In the rows, zero is written as 128.
Each path below is one point turned by a fixed rotation once a step. After each direction that follows a path, write how fast that rotation turns it, in deg/step (0 if it stays still).
Each turn is a multiple of 5 degrees from 10 to 175, or 0.
Each row of a path follows its step; steps can be skipped.
Path 1:
step 0: [115 122 119 118 116 140 134 129 120 122 135 121 132 126 137 122 133 129
 142 126 114 134 138 135 118 130 125 121 128 113 136]
step 1: [124 125 116 135 121 128 134 137 125 116 125 128 121 132 138 126 109 133
 142 127 140 135 138 139 126 120 132 142 117 127 129]
step 2: [120 110 131 130 139 137 122 121 124 125 137 143 132 140 130 135 121 133
 133 136 136 111 132 134 118 121 128 130 119 125 136]
step 3: [135 117 132 128 141 139 129 127 129 114 114 118 137 136 121 130 136 129
 130 122 120 131 142 129 116 129 125 131 117 130 144]
step 4: [143 135 126 146 125 135 119 123 142 119 115 137 136 131 126 130 123 126
 135 135 134 134 134 133 120 137 120 138 123 119 120]
step 5: [134 126 139 124 132 141 133 129 132 116 133 147 126 116 132 128 137 121
 127 136 126 122 129 118 110 121 127 133 131 116 119]
step 6: [141 114 133 133 134 130 137 132 132 125 124 113 112 125 126 117 123 130
 126 140 115 130 135 123 121 126 122 143 139 132 123]
step 7: [135 124 134 141 123 121 110 121 130 139 133 134 124 123 132 119 125 136
 131 138 116 129 140 139 124 129 135 131 141 113 131]
step 8: [133 123 125 111 134 124 133 126 126 129 134 130 135 113 132 128 125 135
 135 124 126 142 139 120 128 116 138 136 133 107 137]
step 9: [127 115 116 112 124 132 128 128 131 137 130 119 133 137 135 128 116 139
 148 135 126 133 127 134 125 128 118 140 132 127 117]
step 10: [116 123 131 126 118 134 127 135 122 117 133 132 133 133 139 141 123 137
 137 126 112 123 135 148 117 129 140 125 128 122 127]
Speeds:
[130 131 126 123 127 128 129 128 128 125 128 127 135 128 127 127 132 124
 132 126 132 130 130 129 129 130 123 127 132 124 123]
80
[132 129 128 126 134 126 123 126 128 128 131 128 130 136 128 122 128 129
 126 128 131 130 132 129 130 122 131 127 131 130 132]
70
[125 132 131 126 132 130 122 131 129 122 125 129 134 131 127 133 124 129
 130 127 126 126 124 127 128 130 128 132 126 132 130]
45
[125 127 127 126 133 128 134 126 128 124 133 133 130 127 124 130 129 129
 125 133 127 126 127 124 132 128 129 126 128 122 130]
125
Path 2:
step 0: [134 129 118 138 129 126 127 123 125 117 126 140 132 131 121 133 120 139
 119 117 143 137 131 131 143 119 120 113 131 126 139]
step 1: [130 129 123 139 136 119 138 134 145 122 123 123 130 121 122 137 127 132
 133 123 126 113 119 119 144 137 127 116 132 115 127]
step 2: [140 132 129 146 121 130 140 126 122 129 125 135 123 117 131 126 128 124
 125 123 141 120 138 124 132 134 128 120 110 120 142]
step 3: [141 132 114 129 130 128 127 135 116 132 132 133 127 132 125 129 136 125
 135 125 133 109 118 124 126 135 121 107 126 123 114]
step 4: [143 134 129 131 135 134 132 113 123 137 130 140 115 125 134 134 113 140
 136 141 133 121 123 137 138 134 132 124 121 127 128]
step 5: [117 135 124 115 127 127 135 131 129 156 126 131 132 128 121 134 125 132
 125 132 145 112 127 126 131 132 126 121 126 124 125]
step 6: [128 123 130 120 131 141 140 130 123 143 122 129 114 117 129 121 131 126
 130 137 118 129 126 122 133 139 138 127 110 131 116]
step 7: [118 123 126 124 120 135 126 118 114 139 119 130 122 139 122 119 131 136
 126 140 139 131 138 135 116 127 123 116 126 134 115]
step 8: [122 112 126 118 141 141 134 122 132 132 128 132 132 128 120 139 129 135
 124 134 119 135 118 142 126 139 134 127 135 132 112]
step 9: [107 112 134 121 126 126 138 126 134 135 119 121 123 131 139 129 122 128
 126 129 135 139 143 146 132 127 130 123 125 127 134]
step 10: [115 107 130 129 136 128 130 137 137 124 132 121 131 120 125 122 135 116
 126 124 129 124 133 128 108 134 138 125 128 128 113]
Speeds:
[128 129 130 127 128 130 129 127 129 129 122 125 127 129 119 126 130 131
 123 130 126 133 127 125 133 124 125 129 127 131 125]
45
[135 126 129 126 127 131 130 124 129 127 123 130 131 127 133 124 121 127
 123 129 124 128 129 129 128 127 131 127 126 129 132]
160
[127 130 128 123 126 121 131 130 125 124 125 125 122 127 134 130 128 128
 129 129 125 131 123 128 131 127 130 123 129 129 126]
135
[132 126 135 135 132 123 129 131 127 127 128 126 129 129 127 126 127 125
 126 124 130 124 125 134 131 127 127 127 127 130 127]
35
Path 3:
step 0: [127 144 130 123 124 138 129 140 137 137 118 127 115 133 132 115 133 128
 139 119 132 125 130 128 120 129 128 122 122 130 142]
step 1: [130 131 118 124 134 118 139 123 116 121 127 125 137 132 128 113 119 135
 118 126 132 121 138 137 120 128 119 129 123 120 115]
step 2: [127 115 123 129 140 120 123 119 136 140 116 124 128 127 133 129 128 130
 121 134 116 137 115 124 133 123 134 118 124 141 124]
step 3: [126 131 133 132 131 135 122 121 125 134 141 132 127 131 141 139 136 125
 137 117 130 125 125 138 144 136 119 125 122 116 135]
step 4: [131 113 120 125 123 126 138 128 133 113 127 140 125 126 127 123 130 126
 140 137 128 115 142 135 128 129 136 127 141 128 133]
step 5: [129 139 129 120 121 126 116 143 138 138 121 128 123 134 134 114 129 137
 129 139 132 127 118 125 127 116 122 131 134 127 121]
step 6: [124 131 125 133 141 126 142 135 129 136 139 126 138 130 118 117 123 127
 128 114 126 142 130 136 123 128 129 124 117 116 126]
step 7: [123 114 124 120 130 112 125 115 126 127 123 129 125 126 136 119 122 122
 122 123 132 123 123 125 129 141 130 127 119 144 139]
step 8: [132 139 118 132 131 138 126 117 130 134 122 120 125 133 134 135 138 134
 121 137 130 117 130 131 146 122 126 121 129 117 138]
step 9: [136 124 125 124 139 125 133 135 125 117 122 142 126 123 135 130 141 133
 147 121 121 133 133 131 125 131 125 121 136 122 115]
step 10: [124 122 132 127 116 124 126 131 140 137 134 130 125 143 131 121 119 133
 133 131 115 118 123 142 123 123 123 137 125 139 122]
Speeds:
[126 133 124 125 129 124 129 132 128 129 126 125 128 128 122 122 127 128
 123 125 132 130 128 124 125 130 130 129 125 128 134]
60
[125 124 125 131 132 126 130 127 131 124 126 131 134 128 129 131 130 132
 130 130 132 130 128 125 122 131 133 129 128 126 127]
145
[127 123 130 126 127 127 127 121 128 127 132 128 130 129 130 131 127 125
 123 125 131 133 123 129 131 126 131 124 128 126 134]
80
[133 129 127 133 124 129 132 123 127 127 125 128 126 128 132 123 127 127
 126 132 133 128 130 123 126 125 126 126 132 125 128]
100
Path 4:
step 0: [126 110 122 117 131 129 139 135 135 135 129 141 121 136 137 123 122 131
 137 135 147 114 123 121 130 124 139 132 130 131 122]
step 1: [118 112 131 120 128 127 134 123 123 132 124 128 108 138 139 132 133 127
 126 124 131 117 124 123 137 122 144 131 121 118 112]
step 2: [113 109 132 108 123 137 128 113 130 139 135 129 123 131 135 129 125 128
 133 134 130 131 127 137 134 112 133 129 129 117 127]
step 3: [119 115 139 118 120 140 130 127 128 147 133 134 133 133 127 134 132 142
 119 128 127 126 114 129 140 127 123 131 132 119 115]
step 4: [122 116 128 125 121 136 124 111 134 132 122 115 133 133 122 143 122 133
 132 119 119 126 112 125 129 121 118 132 134 122 112]
step 5: [132 117 137 128 115 137 140 114 135 130 133 129 139 134 120 129 118 140
 134 128 130 123 124 124 118 118 121 120 141 136 116]
step 6: [139 120 136 144 124 134 137 113 115 131 119 124 130 132 119 129 132 132
 124 129 122 114 122 115 130 120 131 116 139 129 117]
step 7: [134 111 122 132 129 127 129 113 119 130 121 125 133 127 113 119 124 125
 140 136 127 123 136 116 129 112 124 124 142 120 133]
step 8: [128 117 126 131 130 127 136 127 116 136 123 136 131 136 108 111 122 134
 125 136 142 115 132 116 140 128 123 135 133 130 127]
step 9: [123 126 110 125 139 129 127 110 120 129 124 116 118 139 117 123 127 126
 129 128 141 115 129 114 139 131 129 134 127 124 121]
step 10: [115 125 125 114 124 134 131 117 124 136 142 124 121 141 125 121 129 130
 137 133 150 124 137 113 122 126 126 130 125 131 133]
Speeds:
[125 124 127 126 129 133 124 130 129 125 126 131 123 130 133 126 132 125
 129 126 134 128 131 127 131 131 126 127 125 130 130]
35
[129 132 131 125 123 126 135 123 125 128 129 125 127 127 133 125 131 124
 132 125 130 127 128 129 129 128 130 121 126 130 127]
80
[129 126 130 135 128 130 127 131 133 126 127 128 128 125 130 127 133 126
 132 130 128 128 124 124 121 125 130 128 129 133 125]
55
[125 126 127 127 126 123 125 126 128 125 127 123 125 129 127 131 128 125
 133 124 124 130 133 124 124 125 125 130 127 123 129]
135
[125 128 127 125 126 131 126 131 130 136 126 126 128 128 133 127 127 130
 125 124 126 132 128 132 125 123 129 126 124 128 123]
35
